[ 49.7  38.5  20.6 -16.5  14.5] --> 49.7, -16.5

[[-40.5 -35.1 -31.6  16.8  16.6]
 [-35.4 -34.0 -31.9  13.6  14.0]
 [-35.4 -34.7 -34.7  12.6  16.0]] --> 16.8, -40.5

[-56.4 -34.7 -40.5  12.0   2.1 -12.0  37.4] --> 37.4, -56.4

[  2.7  10.9  45.9  36.7 -32.7 -37.4 -25.5] --> 45.9, -37.4

[[ 18.1 -54.7  -4.3  26.1  32.9]
 [-33.3  35.6  41.5 -19.3 -43.3]] --> 41.5, -54.7

[ -2.0 -13.8  36.3  45.8] --> 45.8, -13.8

[[-42.7  13.1  22.4 -23.0   6.6  33.8  13.3]
 [-39.5 -15.5   8.2  -3.6  -3.6 -15.2 -21.2]
 [ -9.5   5.8  -3.6  48.8 -25.6   4.6  21.5]] --> 48.8, -42.7

[[-24.3   7.2 -15.8  15.6  50.0]
 [-19.2   5.5 -14.0  18.9  50.7]
 [-36.1  10.8 -19.7   7.8  49.0]] --> 50.7, -36.1

[-49.6 -40.1 -17.7  -6.2   9.3] --> 9.3, -49.6

[-42.5 -33.7  22.6  30.8 -11.1] --> 30.8, -42.5
---
[[ -2.8  11.2 -15.8 -19.4 -12.6 -10.1]
 [-11.0  37.1  42.2 -29.0 -22.8 -10.7]
 [  4.6 -30.0  11.7  -1.0  14.1  35.9]] => -2.8

[[ 17.7  -4.5   9.5  50.1]
 [ -7.9 -12.9  -7.8  -3.4]
 [ -9.7  10.4  -5.8  18.7]] => 17.7

[[ -4.4 -27.9  -2.6  48.1 -28.6   5.3]
 [  7.7  25.7 -21.5   4.5  35.8  12.3]
 [-12.3 -14.7 -22.7  49.0   2.1  11.9]] => -4.4

[[ 29.6   2.0 -28.0  33.7]
 [  9.1 -30.5 -17.8  40.2]
 [ 22.9 -12.3  17.4  44.6]] => 29.6

[[ 27.5 -31.5  51.5   8.4  31.6]
 [  3.3  -4.7  11.0  -1.4  13.5]
 [ -2.0   1.6  -2.9  -2.0   1.1]] => 27.5

[[-36.6 -44.4 -32.5  16.9]
 [ 15.4  -1.2 -14.5  35.6]
 [-48.2 -46.0  -9.0 -16.6]] => -36.6

[[-35.7  30.7  -9.2  24.2]
 [ 46.2 -11.2  22.5  -0.6]
 [-26.4  40.2  -6.9  28.6]] => -35.7

[[  8.0 -30.3  33.8 -42.1  -3.4  46.5 -51.7]
 [-19.3 -38.0  11.7 -39.8  31.6 -56.3  50.1]
 [ 14.5 -18.6  29.9 -19.7 -25.6 -51.2  36.2]] => 8.0

[[  6.3  23.8   8.6 -17.7  19.1]
 [  9.5 -12.2   6.1  11.0  -3.7]
 [ 53.0  26.8  22.4  -7.0 -24.3]] => 6.3
---
((185, 53, 168, 339, 384, 613), (-55, 332, 869, 793, 57, -147), (-584, 222, -33, -233, 49, 115)) 57
((89, 77, 68, 11, 20, 63, 72), (58, 55, 67, 59, 25, 31, 80), (50, 50, 33, 41, 58, 71, 76)) 31
((4990, 5967, 5804, 7891, 4378), (5344, 5424, 8689, 2833, 5534), (5928, 5643, 4129, 6663, 2966)) 2833
((759, 136, 679, 424), (434, 687, 711, 655), (610, 668, 346, 395)) 711
((3, 4, 4, 4), (1, 5, 3, 5), (2, 3, 8, 1)) 3
((4, 5, 4, 5, 5, 4), (2, 4, 4, 2, 3, 7), (1, 4, 6, 3, 3, 8)) 3
---
[[ 14.6 -29.1 -39.8 -42.7   6.8  38.0   4.8]
 [  5.1   2.4 -27.7   2.0 -17.1  -5.6 -18.4]
 [ 16.2 -46.3  -6.1 -43.2  -8.7  37.9   2.5]] --> -6.1

[[ 45.3   8.0 -24.7  26.6]
 [  1.9 -27.9   4.7   7.4]
 [ 32.5  -8.8   8.0  17.3]] --> 8.0

[[ 40.6 -18.3  29.4 -14.2  -2.9 -19.8]
 [ 12.7 -17.0  31.0  11.9  -8.8 -32.3]
 [-21.0 -10.4  -6.1 -22.4  12.3 -26.3]] --> -6.1

[[ 53.1  -7.9  -4.0  12.4   6.9]
 [ 35.4  16.0 -16.4  34.2  23.8]
 [  5.4  -9.6   9.1   1.3  10.6]] --> 9.1

[[ 26.8   6.6  54.5 -24.8]
 [  1.9 -17.5 -12.5  14.9]
 [  8.6  -2.4  23.3 -23.0]] --> 23.3

[[ -2.5 -19.1  -4.7  37.6  28.7]
 [ 11.2 -21.0 -16.2  17.3  44.8]
 [  3.2 -23.9   2.9  36.6  31.5]] --> 2.9

[[ 10.2  -7.8  28.8  -3.3 -46.8]
 [-22.8  24.7 -17.5   0.8  13.1]
 [ 30.4 -47.8   4.0  -9.1 -10.4]] --> 4.0

[[ 10.1  18.7  -9.5   6.0  19.3 -26.8]
 [ 40.9   7.6  -2.5  12.7   1.2  -9.2]
 [ 26.2  14.0  -1.2  19.9   4.2 -15.1]] --> -1.2
---
 21.3  -37.7   49.3   13.8   26.4  -33.4  -39.6 -> 49.3
-10.2  -50.0  -46.0  -26.1 -> -46.0
 14.3   33.2   53.1  -32.5  -27.8  -37.0  -18.4 -> 53.1
-16.9  -14.9  -47.3    3.9 -> -47.3
-53.8  -30.2   26.9  -18.2 -> 26.9
-53.0  -18.4   42.4  -16.0    7.8    0.6 -> 42.4
 -5.4  -16.9    8.0   44.7   38.0   14.5  -28.9 -> 8.0
 13.9  -40.7   16.5  -22.5   20.2  -13.1 -> 16.5
---
-12.4	10.9	-24.3	26.5	43.4	-9.9	-6.8 value 43.4, 26.5

41.0	18.7	5.6	31.4	21.3	3.9
13.4	-9.6	7.7	1.4	30.2	21.9
value 41.0, 31.4

35.2	-17.4	-47.8	15.4 value 35.2, 15.4

-32.8	-42.6	-8.8	5.0	11.0	-17.5	0.4
-29.0	-25.4	23.0	18.4	-1.8	23.1	38.4
24.4	-5.4	-6.3	-14.8	-30.8	-22.4	14.8
value 38.4, 24.4

-40.4	-18.9	9.6	-0.6	0.2	21.3 value 21.3, 9.6

12.4	-23.2	-14.2	8.3
-15.2	-19.5	7.2	-14.8
34.6	46.9	12.5	52.1
value 52.1, 46.9

5.2	-13.9	-42.7	30.2 value 30.2, 5.2

30.1	40.6	3.2	-0.5	0.5	17.3 value 40.6, 30.1
---
Input: [[-48.2, -42.3, 30.8, 15.3, 0.0], [-33.7, 6.1, 0.0, 1.0, 14.9], [-9.3, -11.6, -20.2, -2.5, -13.1]]
Output: 14.9
Input: [[29.6, -35.5, -27.9, -53.5, -23.4], [-48.2, 25.4, 38.3, -24.7, 32.0]]
Output: -23.4
Input: [[-12.1, -40.5, -2.2, -32.6, -22.0, -38.9], [-6.6, 14.1, 1.1, -41.9, -9.9, 23.9]]
Output: -38.9
Input: [[-6.8, -31.5, 8.1, -21.5, 5.9, -11.5, 4.0], [-41.9, 36.8, 53.2, -13.8, -20.8, -23.2, -33.7]]
Output: 4.0
Input: [[22.0, -18.1, 31.8, -27.6, -20.8, 41.1, 30.6], [22.0, -22.6, 9.0, -22.3, -35.8, 29.1, 32.6]]
Output: 30.6
Input: [[-9.8, 19.0, 31.0, 30.2], [-24.4, 30.4, 42.6, 26.2], [11.2, -27.5, -5.5, 28.2]]
Output: 26.2
